which system made each run
lin, run 1 (10 x 18)
[[ 37 -37  11  25  46  24  -3 -73 -37 -13 -31  67  30   4   1 -11 -25 -44]
 [ 31  -9   1 -15 -57  12   6 -32 -70  58 -54  -1  -4  32  41   3 -18  47]
 [-34  48 -32   1 -16   7 -10  34 -70 -17 -42 -53  19  13 -62 -41   2   9]
 [-64  51  25   5  46  -2 -23  11  41 -31 -69  17 -12  41   7  10 -36 -14]
 [-26 -20 -17  13 -26 -66 -55  49  48  46  -3 -12 -35  -1  47  15 -29  16]
 [  1 -27  23   9  26  18 -32  70   2  17  73 -62   3 -22 -30   3 -20 -50]
 [-16  16  51 -55  16  61  26  -5  47 -27  52  -8   2 -10  62  28  17  -9]
 [ 34   1 -65 -40 -33 -42  10 -36  31 -34  54   1 -41 -29  13  -5  56  12]
 [ 69 -25   1  38  40  -6  54 -23  10  -5  25  30 -14  22 -82  -4  30 -26]
 [  0 -25  21  29 -12  22  66 -25  -7  46 -22  70  64   1  30  -4  24  34]]
fupu, run 2 (10 x 18)
[[   0   74  -40  -28  -34   20   42  -17  -17   10  -20  -38  -57   37
    12    6   17   56]
 [ -33   44  -30   44   -6  -48   17   32   58    2  -10   15   11  -31
   -66   12   30   44]
 [  -6  -31   38   57   69  -11    1  -15   10   34    7   40   24  -45
   -10   -1  -69    6]
 [  40  -39   41  -60  -25   22  -32  -23  -50   35   20  -15   41  -46
    47    3  -20   13]
 [   0   14   22  -36  -52   53   -2    2    1  -86   26  -26    2   -9
    -8   34   50  -36]
 [ -32   20   11    1    9  -25   46  -27   23  -76  -27   21  -66   57
     2  -22   -3   18]
 [  22  -40  -23   19  -20 -104  -23   14   15   31  -37   23  -12   22
   -28  -28   -6   28]
 [  19  -56   11   56   16   22  -14   47  -30   51   13    4   54    6
   -35   -6   -1  -60]
 [ -27   13   -6  -48   34   73    6   -5  -39   20    8  -11   40   21
    75  -34    3  -34]
 [  -9   71  -72  -46  -25    7  -46  -12   26  -25   -5  -32  -40   -9
    32   31   26   -7]]
fupu, run 3 (10 x 18)
[[ -7  -6 -20  -5 -56  -1 -72   2 -65  14 -69 -22  -3  17  33   2 -38  -6]
 [-58  21 -12  30 -48  28  -9  78 -39 -21   1 -69  -5  10 -33  -7   3 -14]
 [-84  34  24 -10  54 -12   4  58  40  -3   3 -29 -18  26  22 -33 -34   5]
 [  5 -24 -10  -7   7 -51 -47  34  58  54  43 -23 -47 -18  52  19 -31   4]
 [ 60 -21  22   4  12  28  29  26  12  41  88 -44 -30 -10 -27  27  10 -13]
 [ 20  17  29 -52  33  28  76 -20  46  13  39  27  21  19  21  -3  54  19]
 [ 38   2 -52 -10   5 -28   1 -72  51 -21   6  66  -5 -30  17  18  42  -5]
 [ 76   1 -13  38   0   9  15 -72 -46   0 -36  29  -8  -3 -66  19 -12   5]
 [-14   5  22   8 -37  21  30 -14 -57  10 -65  33  80   3 -19 -18  19  38]
 [-66   3 -25  16 -10   1 -52  -5 -21 -66 -34  21  55 -45  12 -20 -11 -32]]
Kele, run 4 (10 x 18)
[[ 17 -53 -14  -2 -29 -60 -15 -14 -13  32 -58  62  44  34  22 -34  21   8]
 [ -1 -34 -54  53 -17  37 -39  -3 -63  16 -29  16  32   7  21  -8  -9 -67]
 [-27  27  11   0  24  72  10  11 -66  40 -25 -36 -10  51  39 -19 -47 -13]
 [-40  60 -15 -40 -23  17 -26  69  23  30 -12 -65 -17  40  29  19  17   5]
 [-33  19  -7  39  34 -31 -32  61  74   9  30 -32 -45 -11 -25  26 -27 -16]
 [ 11 -37  48 -17  51 -30  -2   4  58  37  63  10  -2 -51  32   5 -37  21]
 [ 27 -23  11 -36 -18  26   5 -24  17 -39  80   3  29 -77  17  17  40 -15]
 [ 20  20  12  -4  15  30  60 -58 -16 -89  26   6 -29 -10 -46  -8  14   2]
 [ 35  19  -8 -41 -22 -45  50 -48  -2 -10 -42  31 -10  38 -29 -23  42  63]
 [ 15 -16 -54  51 -37 -50 -12   0  -7  11 -55  52  41   5 -48  -9  42  -1]]
sotu, run 5 (10 x 18)
[[-44 -28  46   8 -58  42 -21  69 -28  -2 -15 -37  14  39  36  14  -6 -30]
 [-58  30 -35 -29  36 -11  -5  19 -13 -70  26 -39 -27   7  -4 -68  -6 -26]
 [ 38  14  -4 -15  62 -29 -21 -14  75  21   0  13 -66  49   3  30 -10 -28]
 [ 12 -24  -5  57 -52  31  31  60  18  48  46 -33 -29  14   0  45  30  -9]
 [-23  23  -9  -9  46  39  56  10  -6 -19  67  -8  53 -42 -31 -41  38  -8]
 [ 32  22 -32 -26  34   2 -18 -76  49   2   1  58  10 -43  45  34  10  -6]
 [ 53  -5 -16  35 -79  -7  19 -26 -33  39 -12  -6 -26 -28 -18  41   1  60]
 [-20  -1  73 -10  -6  10  38  12 -36 -13 -24  11  80 -16 -53 -26   7  43]
 [-49 -22  -7 -11  -1 -31 -57 -28  12 -43 -42  55  37 -27  62 -16 -20 -18]
 [ 38 -26 -31   8 -19 -51 -44 -14 -58  18 -25 -27 -64  22  -9 -22 -55   7]]
Gamo, run 6 (10 x 18)
[[ 14  77 -57  13  14   6  -8  -2  -7  -5 -14 -25  10 -32 -96  16  23   5]
 [-10  15  47  55  34   7  10 -26  48  30 -46  62  14 -14  -1  52 -41  23]
 [-22 -37 -15  -6 -48 -52 -39  15  14  20  23  12  44 -84  45  -4   1  34]
 [ 42 -33  60 -10 -25  29 -31  -1 -48 -43  24 -35  17 -40 -61  20 -14 -24]
 [-28 -15  71 -12 -48  19  36 -11   4 -54 -31   9 -39  51  51  15 -11  24]
 [-19 -15 -52 -15 -29 -77  -9  30  17 -52   8 -10 -26  29 -22 -54  46  -8]
 [ 54 -41  17  37  64  -3   7   5 -10  27  -2  13 -13  64 -53 -17 -14 -58]
 [-28 -12 -17  -8  12  28  29  11  -8  74   5  11  16  39 101 -28   1   3]
 [ -7  60 -78 -40  22  33 -33   2 -35  -6  27 -49  23 -34  -9 -25  23 -29]
 [ 18  69  16  17  44  47   0 -41  12   7 -37  -3 -45   4 -23  60 -44   9]]
Kop, run 7 (10 x 18)
[[ -6 -30  -9  37 -49  -4   2  72  16  12 -11  -9  -9  78 -14  13  48 -48]
 [-58  -5   8   3  77   2  37  27  34 -18  24  17   6  43  28 -58   3 -39]
 [ 26  17 -46 -47  56  -7 -36 -18  43  57  36   0 -19  -9  67   3  -6 -23]
 [ 13  44 -49  47 -13  72  18  12  -4  39  36 -41 -33 -14  -4  57   9 -17]
 [-31  66  31 -31  17  47  74   0   2 -26  25 -22  21 -22 -27  -8  23  51]
 [  4  30 -19 -36  -8 -60 -26 -38  49 -33   7  21  11 -82 -17  17  15  51]
 [ 28 -22  -2  81 -15 -24  -6 -23 -32  15 -13  10 -20 -55 -52  24 -56  31]
 [ 27 -45  79 -13 -30  22  25  -4 -66  18 -21  12  65   1 -19 -14  -3  28]
 [-11 -39   1 -32 -52 -19 -49 -19 -14 -81 -35  28  32   7  21 -13  32 -41]
 [ -8 -21 -17  24   8 -40 -23  -7 -25 -21 -45  -6 -78  69   7 -31 -51 -19]]
vabe, run 8 (10 x 18)
[[-29  46 -55 -37 -23 -43  38   2  18 -29 -18   0 -23  39  -4 -41  57  43]
 [  5  -6 -34  46  57 -57 -29  10  66 -16   3  39  -6  -7 -56   2   8 -45]
 [ 36 -54  11  61   2   6   9 -22   5  83  15  43   8 -31  37  35 -32  12]
 [ 17  -7   1 -32 -27  49  25 -38 -77  -5  17  -1  69 -50   5 -27  21  16]
 [-31  63  26 -13  -2  49 -15 -23 -11 -88 -46 -12 -10   4 -27  33 -11 -16]
 [-19  16 -10  -5 -33 -73 -34  10  25   8 -63  -4 -57  35  13   4 -29  49]
 [ 19 -62  10   2  10 -73 -27  55   2  35  13  -2  40   5 -54 -42  14 -13]
 [-14 -45  71  23  33  60  13  27  15  18  42  12  35  -4  38  19 -19 -47]
 [ -9  12 -24 -57 -18  49   9 -34 -40  -6  35 -35 -28 -10  92 -16 -11   7]
 [ 29  56 -50 -25  -6   7   0   0 -21 -42  -4 -51 -47  40 -67  -6  38 -18]]
Kele, run 9 (10 x 18)
[[-14  33 -70 -11  34 -46 -38 -48  54 -35 -18  42 -26 -14  28  -4   2 -17]
 [ 73  -3 -38  35   9   5  10 -44 -28  75  18   5 -14 -44 -20  24 -22  26]
 [-28   3  53   8 -24  46  45  29 -34  16  -1   1  86 -26 -25  -7  21  40]
 [-62  41  14 -23  -7   5 -39 -13  16 -91 -62  17   6   4  10   9  -8 -16]
 [ 54  -2 -23   4 -19 -41 -46 -34 -10  14 -28 -19 -85  10  -4  28 -50  20]
 [ 30 -63  42  20 -38 -17  12  60 -29  63  26 -30  31   4 -40  -7   8  18]
 [-62 -40  50   0  13  16  -4  35  17 -59   1  29  50  22  25 -25  16 -59]
 [ 10   7 -46 -32  20   4 -26 -54   4 -34   7  -2 -75  26  71  -7 -23 -35]
 [ 64  12 -44  -2  -9  10  36  17 -25  72  48 -53 -33  15 -31  -2  26  20]
 [-49  13  28  29  28  11  57  59  42  11   9  19  63  12 -37 -15  44   5]]
Kop, run 10 (10 x 18)
[[-46   4 -44  46 -23  20  32  13  -9  48 -27  14 -29  49  82  -4 -13  13]
 [-38  46 -22 -41  38  18 -31  65 -14  39   8 -56  48   7 -10 -35   7 -18]
 [-24  47  29  -4  31  30 -32  -1  84 -22  -7  13 -17 -16  25  78 -16 -19]
 [-30  -5  -4  15 -27  -8  27  19  -2  18  65 -45 -49 -53  44  -5 -38  62]
 [ 51   1  40 -31  14   3 -13  23  -2  -3  51 -47  25 -41 -91  12  15  -3]
 [ 23 -32  41  24 -24   8  44 -57  39 -64  14  61 -13 -24  -2  43  21   5]
 [ 23 -42 -42  -5 -23 -49  27 -35 -68  -7  24  -1 -13 -20  -4 -74  -3  36]
 [ 70  -3  -5  -3  10  -5 -29 -18 -23  16 -57  23  33  43 -78   8  26 -37]
 [-48  -9  -9  46 -33  17  40 -19  -1  -8 -62  65  15  49  59  -1  15   4]
 [-46  20 -49 -36  24 -27 -45  31 -43  26 -23 -34  24  12  25 -75 -22  -5]]
sotu, run 11 (10 x 18)
[[  -7  -38  -10   57   -7   32  -53   30  -18  -33    1   -7    0   15
    -9   21  -14 -100]
 [ -18   22  -19  -23   47   38   45  -11  -36   16   34  -39  -52   35
    53  -48  -33    5]
 [  27   52  -10  -67    4   -7  -31   28   71   12    5  -27   -5   22
   -18   41   57  -10]
 [ -22    5  -15  100  -21   29   45    5   29  -41   19   19  -37  -17
   -34   46   10  -11]
 [ -10   -6   -1   -4   50  -20   58    0   13   66   46   16   32  -33
    18  -48   -5   56]
 [  54  -17   -9  -28  -13    5  -73  -20   11   12    6   17   61  -59
   -13   45   27  -37]
 [  10   -5    9   36  -42   48   38  -63  -72  -40  -11    6  -30  -21
    16   12  -36   25]
 [ -13   19   40  -81  -12  -47   17    2   -1   10  -33   -2   28   21
     6  -39   15   80]
 [ -12  -30   -2   34  -34  -45  -62   18   25  -55  -51   36   16    7
   -35   24   12  -45]
 [ -20  -45   -4   57   27   -1   29    3  -58   24   -3   -2  -38   36
    24  -55  -64   -4]]
lin, run 12 (10 x 18)
[[-41  29 -47  -1  47 -37  18 -16  56 -62  36  27   1 -39 -15 -31  33  -8]
 [ 72 -43   5  23  35 -35 -15 -44  51  35   1  63 -18   4  -4  39  -8 -24]
 [ 36 -48  16  41 -53  32  42   9 -49  67  31  -6  26 -26   2  13   5  32]
 [-21  34   8 -37  15  50  16 -34 -65 -44  -2  -6  66 -43 -18 -40   2   7]
 [ 16  41  -8 -33 -16 -15 -30 -65   9 -51 -78  30 -33  27   5  27  -8  12]
 [  3 -26  -8  54 -42 -69   4  37 -11  20 -32 -12 -50  40 -47 -12 -18  35]
 [-53 -27  52  24  36   2  -8  71  -7  19  -5  -1  71  14 -17 -35 -17 -27]
 [-40   1  -7 -31  -8  40 -59  -9   6 -12  -7   7  11 -18 107  19 -19 -41]
 [ 40  14 -41 -36  -7 -10 -24  -4 -18  -1  45 -73 -91   8   8  -1 -17   0]
 [ 10  33  36 -16  26  10  55  47  47   3  27 -26  -9  51 -64   7  50   5]]
Gamo, run 13 (10 x 18)
[[-19 -28  10 -53 -29  -2 -27  13  -4 -28 -34   7  -1  77  69 -23  24 -44]
 [ -9   2 -75  25   5  -4 -22  22 -39 -21   9 -46 -63  41 -12 -38 -10 -54]
 [ -9  41  17  -1  73  14  18  38  10  67 -16 -28 -20  72 -17 -13 -29   0]
 [-28  36 -56  -1  28  21  -9  29  65  53  27   7  19  -4  59  22  35 -29]
 [  8  35 -34  18  56  27  -2 -21  -3  12  66 -28 -12 -86 -17   7 -35   2]
 [ 33  40  60 -46   1  20  25 -31  28  34   5  -5   4 -31   4  53  -8  72]
 [ -4   4 -18  20 -76  -9  25 -17  36 -44  18  32  19 -58  -9  41  63  29]
 [ 15 -41  46  30   8 -41  23 -39 -20 -60  -2  35  15 -40 -65 -29 -25  27]
 [ 39 -71  54 -37 -44 -36 -10 -19 -12  11 -43  42  27  41  32  -8  10  11]
 [-11 -47 -44  25 -68  10 -13  23 -74 -34  -8 -10  12  26   5 -37  28 -47]]
vabe, run 14 (10 x 18)
[[ 25 -37   3   3 -34 -72  37  -1   6  39 -31  46  20  33 -19 -28  37  56]
 [-21 -51  17  23  30   1 -19   2  10 -36   6  57  81 -32  -8 -20  16 -58]
 [  1 -13  20  18   8  55 -29 -44 -43   5 -14   1 -27 -12  70  27 -80 -19]
 [ 28  23 -19 -57 -52   7 -11   0 -77  21 -35 -52   1  32 -10 -22  13  30]
 [-57  39  13  13   6  -1  -2  70  31 -37 -35 -14  25  44 -60  -5  32 -26]
 [-49  -5   1  14  47 -43 -24  27  67  43  11  13 -25  -8  63  -3 -48  10]
 [ 65 -38 -23 -25   2  -9 -23  10 -23  58  79 -42   7 -49  -5 -10   4  -8]
 [  6  18  44  17 -13  88  73   9 -11 -21  40 -21   2   8 -29  33  31  -7]
 [-43  51 -19 -36  -4  -8  42 -47  39 -51 -14  25 -34   9  52 -10  18  42]
 [ 46  -8 -67   8   4 -76 -52 -25  21 -29  -7  15 -35 -13 -52  -2  11 -26]]

runs to name
run 15 (2 x 18)
[[-40  45  18 -32 -33  12 -41  44  39 -46 -44 -11  32  27 -16  36  45 -26]
 [-58 -14 -20  74   6 -10  22   0  10 -31   2  14 -71  16  38 -12 -51  -8]]
 : fupu
run 16 (2 x 18)
[[-51  68   5  -5   2   5 -27  55  23 -14 -20 -27  57 -31 -60  15  23  10]
 [-47   5  57  20  20 -21 -16 -19  50 -29 -12  31  -8 -55  22  31 -63  36]]
 : Kop
run 17 (2 x 18)
[[-16 -16  18  16 -41   5  41  38  56 -57  57   2   2 -18 -25  25  70 -12]
 [  5 -53  -3   6  43 -23  40 -51  23 -44  53  60   2 -29  28 -40   6 -18]]
 : lin
run 18 (2 x 18)
[[-51  17 -23  28  36 -34  10  20  37 -38 -48  45  24  49 -32 -35  33 -29]
 [ -3 -26 -44  45  31 -33 -50 -10 -17  60 -42  28  -9  13  38 -16 -62 -22]]
 : fupu
run 19 (2 x 18)
[[-21 -64  13 -33 -50 -82 -24  29  33  -9  21   6   2 -15  45 -27  12  26]
 [ 32 -51  -5  52  38 -15 -42  23 -10  -4  28 -11 -22   5 -49  -6 -33 -76]]
 : Kop
run 20 (2 x 18)
[[ 14 -13  -1 -27  62  24 -12 -58 -54 -48  10  -3 -24   5  15 -49 -47 -46]
 [ 34  36 -27 -47 -29  -3  -2 -12 -16  54 -41 -29 -50  65  35  10   1  37]]
 : Gamo
run 21 (2 x 18)
[[ 19 -39 -10  43 -61  22   3  -9 -39  42   3 -15 -57  10  63  28 -38  14]
 [ -6  27   9 -52  26   5  18  35 -55  13  29 -68  27  -2 -45 -64   0  24]]
 : lin
run 22 (2 x 18)
[[ 15  16  -7  55   4  76  52  15  -5  48  53 -21   6 -34 -13  42  10  -2]
 [-14  54  -2 -40  30  19  38 -51   6  -9  25  13  36 -75   7  -6   4  61]]
 : lin
run 23 (2 x 18)
[[ 47 -46  32  11 -77  40   9 -23 -49 -34  21  -2  24 -36 -22  34  21  -4]
 [-37  -9  52  -9 -39  -1  44 -25 -39 -83 -41  16  -3  28  -4 -33  -5  35]]
 : Gamo
run 24 (2 x 18)
[[-30  43   8  -7  15 -18  18  50  79   9  -7 -18 -56  69   5  21  16   6]
 [-42   0 -19  25  39 -29  23  56  71  45  67  -3   4 -33  18 -12   9  12]]
 : Kop
run 25 (2 x 18)
[[ 35  41 -32  26  18  -8  24 -64 -21  32 -30  32  11 -46 -48  10 -17  59]
 [ 12  16  28  12 -38  -7 -22 -23   8 -11 -51  39  66 -57 -50  48  15  34]]
 : vabe
run 26 (2 x 18)
[[-28   7 -47  79  -1   7  65 -24   9  37  -4  41 -33   2  43   1 -13  33]
 [ -1  33 -26 -39  29  15 -10  20 -51  61   7 -35  74 -29 -23 -43   8  15]]
 : Kop
run 27 (2 x 18)
[[-25 -22  36  -6 -25  53  50 -20  19 -16  -1  44  10  33  89  14  26 -12]
 [-23  19 -82 -43   2 -27 -26  13 -27 -27  34 -52 -27  -9  15 -65  11 -15]]
 : Kop
run 28 (2 x 18)
[[ 59 -31  51 -61 -37 -32 -69  -3  -3 -10 -39 -13   2  17 -26  29  -1  -5]
 [-44 -67  49  38 -63  -6   8  68 -20 -28  -8  -9   2  45   6 -19   4 -18]]
 : vabe
run 29 (2 x 18)
[[  4 -15  -2  86  17  11  14  37  -7  65 -40  26  25  47 -39  11  -5 -25]
 [-79  -9   5   5   8  12 -13  22 -10  34 -22  17  41  -4  96 -29 -36   8]]
 : Kele
run 30 (2 x 18)
[[-57 -30  63   9 -32 -21  20  18  27 -53 -32  53  59  -4   5  -8  21  18]
 [ 17 -73  -4 -19  -8 -57 -62 -21 -11 -59   6  19  -6 -12  10 -34 -12 -48]]
 : Gamo
run 31 (2 x 18)
[[ 30   1  12   3  51 -14 -57 -39 -33  -6 -64  11 -21  28 -23  -5 -67 -29]
 [  6 -28  28   2 -70  15   7  24  -5  58 -39   2  -9  63  60  30   7  20]]
 : Kop
run 32 (2 x 18)
[[-11 -37 -54  11 -36 -61 -45  61   3  38 -21  -2  26  30  -3 -31  36 -24]
 [  7  -1 -18  45  58  51  -8   1 -54  -3 -12  -7   7  30 -40 -21 -29 -76]]
 : sotu
run 33 (2 x 18)
[[-26  46  62 -13 -20  65  34 -26 -27 -62 -27 -13  -1  -6 -17  30 -16  32]
 [-16   0  13 -54 -55 -82 -15   0  15 -39 -10 -12 -13 -25   2 -18   8  73]]
 : Kop
run 34 (2 x 18)
[[-51  46 -37  34 -26  54 -14  42 -33 -49 -11 -49  -4   6 -32   7  11 -44]
 [-32  47  64 -52  50 -17  24  -3  43 -22 -22  -1 -24  26   6  -8 -32  51]]
 : Kop
run 35 (2 x 18)
[[  3 -13  25   9  73  48  17 -39   0 -61  48   8 -25  -6   7  -8 -29 -62]
 [ 66   5 -20 -69 -19  -1  26 -49  -2  27  29 -16 -52  18  47   0  20  35]]
 : Kop
run 36 (2 x 18)
[[-24 -25 -39  22 -10 -40  33   8 -30 -25  -1  30  62 -20 -42 -72  43   9]
 [ 31 -16 -16   5  60  -6 -32 -58 -19  30 -57  64  38  16  16 -15 -28 -34]]
 : sotu
run 37 (2 x 18)
[[-61   9  37   0 -69  -6  13  36   4 -77   6 -38 -32 -10  -3   8  -3  38]
 [  9 -21  37 -48  44 -78   2  -3  37 -33   9  -2 -50  32 -14 -43 -22  18]]
 : vabe
run 38 (2 x 18)
[[-45  11   7  20  39  35  33  36 -48 -42  37 -48   3  -3 -48 -57 -16 -21]
 [ 14  31  33 -75  60   1 -15 -27  54   2 -27  17 -22  57  41  12  -6 -10]]
 : Gamo
run 39 (2 x 18)
[[ 23 -27  70 -50   8  -7 -24 -27 -45 -32 -51   1 -12  58   0 -22 -41  -9]
 [ 31 -42 -21  -8 -87 -13 -18  29 -11   5 -14 -17 -38  66  30  14  41 -22]]
 : Kele
